In the data rows, 128 means zero.
Here are some points:
[110 150 134 233 108  95 254 147 103 147 164  92 164 136 101 142]
[138 178 148 255 109 101 171 161 109 106 170  61 201 178  55 110]
[163 102 163  92  92 147 107  83 154 147 132  90  99 134 168 159]
[ 61 143  99 140 202 169  83 176 103 101 131 143 124  70  71 120]
[238 148 189 193 119 110  97 124 115 123 177  31 165 176 131 154]
[ 91 101 144 107 121  95 228  99 101 153 107 147 100 119 139 126]
[120 137 143  97 167  73 148 144  97 100  88 226 145 213 132  91]
[174 165 171 255  93  63 203 136 102 140 190   3 187 230  73 125]
[129 135  65 101 175 159 105 136 128 109 127 127 101 100 153  99]
[115 175 171 155 119 125 173 122 103 107  96 116 107 108 131  83]
[102 119 112 129 122 138 166 128 119 121 134 135 113 112 105 131]
[141 148  61 134 153 125  67 172 130  92 119 182 164 148 116 122]
[136 109 143  81 124 140  94 117 141 136 135 135 119 136 142 146]
[135 124 154 104 147 142 110 109 141 106 121 118 119  94 103 121]
[120 143 141 149 135 130 156 116 109 116 112 133 110 107 138 101]
[155 135 177 153 168 131 102 133  96 140 157  62 124 101 157 153]
[ 51 120  55 173  75  55 200 171  86 213 115 114 129 194 155 172]
[ 73 102  71 159 118  93 217 120 112 194 140 118 131 133 146 161]
[122 120  89 126 130 123 110 140 141 140 137 117 129 125 133 131]
[196 142 170 155 146 144  57 135 132 120 161  61 179 132 125 150]
[229 124 157 143 170 146  44 124 127 132 161  65 147 135 164 147]
[105 156  31 135 121  98 162 195  92  72 152 212 160 152 165 102]
[140 129 145  91 133 135  95 109 130 114 119 162 137 115 105 119]
[125 158  41 129 171 211  71 150 128  50 128 178 142  87  67  81]
[192 130 148 134 145 164  57 116 173 105 140 108 177 138 101 149]
[ 67 126 158 118 161  91 223 129  88 131  82 178 116 124 106 101]
[ 99 142  63 167 145 151  58 182 120  69 118 182 171 130  64  95]
[138 125 159  77 146 157  49 122 150 113 116 122 129  97 125 133]
[127 110 174  60 117  94 116 116 169 146 117 103  87 106 135 145]
[ 84 116 186 113 138 109 210 110 108 146 109 139 102 110 117 130]
[126 121 182  90 144 140  84 124 146 118  97 124 120 105  93 128]
[104 144  71 193 129 150 132 154 116  92 130 160 136 116  91  98]
[131 122  86 117 120 143 103 129 154 148 132 151 162 131 154 159]
[182 146  96 157 122 186  71 144 142  88 136 135 179 156  88 109]
Then 38 other points, each followed by its number:
[143 102 127 124 111 160 156  92 132 154 136 121  90 110 135 139] 0
[117 101 172 107  87  93 212  96 125 195 126  78  77 120 175 173] 1
[148 105 189  87  80 103 146  78 138 188 125  81  81 140 208 153] 2
[ 88 126 130 162 155 135 217 127 126 131 129 143 130  85  83 127] 3
[110 131  93 107 104 113 198 124 117 134 116 151 109 137 156 141] 4
[107 130  85 140 181 180 161 147 102  67 128 153 108  90  82  91] 5
[144 112 135 124 128 158 137  66 159 170 135 102  95  96 172 151] 6
[123 149 134 184 150 183 122 150 118  51 125 163 172  90  12 106] 7
[160 129 168 128  92 128 134  85 143 152 125  81  96 123 192 139] 8
[121 136 152  95 160 157  64 148 135  82 108 159 136  80  60 110] 9
[135 134 185  98 135 150  79 114 145 108  91 134 126 104 104 120] 10
[192 148 156 121 118 161  29 113 171 101 130 117 121 138 155 105] 11
[169 115 178 146  92 133 135  95 148 159 147  84 137 134 136 169] 12
[123 130 187  79 113 124 112 100 143 149 114 101 105 108 150 140] 13
[142 140 140 150 133 154 116 136 140  85 131 126 156 121  74 130] 14
[ 68 129  80 219 133 137 247 139  89 116 130 146 113  73  98 104] 15
[ 76  97 134 163 116 118 254  84 121 186 133  94  95  99 136 170] 16
[113 130 169 124 134 114 176 114 130 143 119  92  90  93 138  98] 17
[151 122 111 141  93  90  80 119 146 180 129 109 124 155 199 161] 18
[161 120 143 161 132 125 151 113 118 163 148  85 127 139 154 144] 19
[136 118 166  98 120 138 123 111 127 123 113 172 122 172 122 119] 20
[ 35 110  70 220  97  86 211 132 103 225 128 100 146 144  92 142] 21
[115 155 111 207 128  99 171 147 141 135 157 126 193 129 102 150] 22
[103 134  75 117  98 132 163 140 113  98 130 185 139 149 108  94] 23
[131 117 178 147  93 112 178 102 130 168 146  98 117 114 123 155] 24
[142 131  61  93 167 197  56 138 140  77 125 143 132  87 117 100] 25
[169 124 136  88 119 167  63 105 149  99 128 135 132 122 105 125] 26
[140 136 118 127 122 163 116 122 123  98 125 151 142 129 105 114] 27
[146  94 199  58  76  81 130  75 143 212 133  90  83 142 211 179] 28
[ 97 144  78 131 185 172  78 180 121  70 129 149 134  83  49  94] 29
[103 121 193  69 176  74 122 120 139 160 100 127 115  98 110 129] 30
[110 123 112 131 144 153 148 135 120 121 112 160 131 143 114 113] 31
[112  98 157 100  99 140 106 112 135 137 134 118 111 114 170 149] 32
[126 131  57 104  68  91 177 144 106 130 141 190 103 177 211 123] 33
[140 146 115 115 135 158 103 128 133  94 113 154 116 117 130 108] 34
[113 127  93 136 152 165  99 128 126  99 138 137 124 107 111 130] 35
[140 142  61 121 177 180  26 167 152  63 130 160 152 114  73  88] 36
[159 135 114 122 143 167  71 132 152  80 130 167 171 129  84 122] 37
Which of these numbered points is nearest to each point below by angle, seen from the average point of the first points? Its number follows each.
[127 117 122 135 175 159 100 135 116 127 142 101 128  93 115 146] > 35
[ 57 133  72 185 163 130 222 150  77 114 119 142 103  90  85  90] > 15
[152 128 169  82 135  94  90 119 130 127 114 205 136 220 154 110] > 20
[  8 128  46 220  95  47 222 193  63 230 114 114 125 183 139 137] > 21
[126 143 152  98 182 175  48 147 144  45 116 158 149  91  51  93] > 9
[ 99  96 151  99  98 107 202  98 119 201 134  87  69 127 174 162] > 1
[152 124 164 110 134 118  72 124 146  93 122 141 148 102  78 125] > 9
[ 90 124 192  98 177  76 151 139 121 132  87 159 125 115  89  94] > 30
[224  91 156 115  63 134  60  44 196 189 144  52  80 154 255 166] > 8
[166 137 187 104 145 142  70 109 159 111 119 118 116 101 113 110] > 10
[127 129  73 122 108 111 153 154 115 131 145 164 139 150 169 135] > 33
[ 50 130  47 192  66  77 114 189  96 186 109 113 159 189 127 133] > 21
[104 119 114 144 175 168 150 127 113 111 128 155 112  91  79 112] > 5
[175 124 135 153 108 128 123 123 122 141 143  84 148 158 137 139] > 19
[101 112 160  99 146 104 167 131 132 122 112 142 101  91  84 130] > 30
[122 149  69  92 129 127 184 141  94  80  97 225 132 185 154  82] > 23
[133 111 146 114 112 129 144 110 124 155 146 117 110 120 157 153] > 2
[ 78 145  29 209  94  78 206 198  65 151 156 189 143 147 175 139] > 33
[127 162 118 205 116 131 136 163 103 104 143 109 174 147  84 109] > 22
